grid =
  7  -13  -19  -16   29    9    8
-14   -2   -6    2   21  -20   11
-24  -28   -3   34   10  -12  -22
  1  -11  -10   -7  -10   -6   -7
 23   24  -11  -15   -3    0   -9
grid[-5,-7] -> 7
grid[4,-2] -> 0
grid[-5,5] -> 9
grid[:, -4] -> [-16, 2, 34, -7, -15]
grid[-4,4] -> 21
grid[-2,-4] -> -7
grid[-2,-7] -> 1
grid[2,-2] -> -12
grid[:, 6] -> [8, 11, -22, -7, -9]
grid[-1] -> [23, 24, -11, -15, -3, 0, -9]
grid[-3,3] -> 34
grid[3,-3] -> -10
grid[1,6] -> 11

B =
[[ 0.85 -1.52  0.70  5.69  0.74 -0.90  1.96  1.79  0.45 -2.18 -1.22  1.58]
 [-0.46  0.82 -0.88  0.75 -0.19 -1.28  1.08  2.26 -1.75 -0.89  0.45 -0.65]
 [-1.56  0.55 -0.16 -1.68  0.15 -0.30  0.49  0.59  1.18  1.37 -0.33 -1.60]
 [ 0.64  0.66 -1.59 -0.17 -1.02  0.92  0.16 -0.90  1.14 -0.35  1.89  1.15]
 [-0.01 -0.15  1.02  2.17 -0.24 -1.37  2.85  1.37  0.12 -2.40 -0.96  1.67]
 [ 1.21 -1.82 -1.75  2.23  1.15  1.62 -0.76 -2.84  2.80 -1.24  2.84  1.28]
 [-1.85 -0.44 -0.34  1.45  2.89 -0.67 -0.65  1.27  0.80 -0.33 -0.45 -4.70]
 [-0.84  0.88 -0.07  1.35  0.68 -0.34  0.81  1.46 -0.23 -0.57 -0.85 -0.84]
 [-1.24  0.76 -0.53 -1.42  1.11 -0.29  0.08 -0.49  0.18 -0.92  0.74 -1.67]
 [ 0.58  0.23  0.61 -0.03  0.60  0.68 -1.15 -0.96 -0.75 -1.31 -0.02  0.60]
 [ 0.66 -0.49  0.66 -1.08  0.12  1.64 -2.55 -0.84  1.55 -0.11  0.70 -0.48]
 [-0.96 -0.86  1.74 -0.17  1.33 -0.57 -0.78  1.06 -1.03  1.15 -2.05 -2.00]
 [ 0.55 -0.17 -0.76 -0.27 -0.10  0.32 -0.97 -0.34 -1.77  0.82  0.83  0.65]]
B[-13,-12]	0.85
B[4]	[-0.01, -0.15, 1.02, 2.17, -0.24, -1.37, 2.85, 1.37, 0.12, -2.40, -0.96, 1.67]
B[10,7]	-0.84
B[-13,10]	-1.22
B[:, 7]	[1.79, 2.26, 0.59, -0.90, 1.37, -2.84, 1.27, 1.46, -0.49, -0.96, -0.84, 1.06, -0.34]
B[:, -8]	[0.74, -0.19, 0.15, -1.02, -0.24, 1.15, 2.89, 0.68, 1.11, 0.60, 0.12, 1.33, -0.10]
B[11,10]	-2.05
B[-5,-9]	-1.42
B[0,3]	5.69
B[1,-10]	-0.88
B[5,-6]	-0.76
B[9]	[0.58, 0.23, 0.61, -0.03, 0.60, 0.68, -1.15, -0.96, -0.75, -1.31, -0.02, 0.60]
B[-11,-7]	-0.30
B[-3,10]	0.70
B[-13]	[0.85, -1.52, 0.70, 5.69, 0.74, -0.90, 1.96, 1.79, 0.45, -2.18, -1.22, 1.58]
B[2,-10]	-0.16
B[-12,6]	1.08
B[-9,9]	-2.40
B[-7]	[-1.85, -0.44, -0.34, 1.45, 2.89, -0.67, -0.65, 1.27, 0.80, -0.33, -0.45, -4.70]
B[3]	[0.64, 0.66, -1.59, -0.17, -1.02, 0.92, 0.16, -0.90, 1.14, -0.35, 1.89, 1.15]
B[-13,11]	1.58
B[5,5]	1.62
B[-3,8]	1.55
B[-3,9]	-0.11
B[-5,-3]	-0.92
B[7,5]	-0.34
B[8,11]	-1.67
B[-9,-11]	-0.15
B[3,5]	0.92
B[9,-5]	-0.96
B[10,11]	-0.48
B[1,10]	0.45
B[-12,-1]	-0.65
B[-12]	[-0.46, 0.82, -0.88, 0.75, -0.19, -1.28, 1.08, 2.26, -1.75, -0.89, 0.45, -0.65]

A = -0.72   2.73  -0.21   3.78  -1.50  -2.38   5.21  -3.43
A[-8] = -0.72
A[3] = 3.78
A[5] = -2.38
A[6] = 5.21
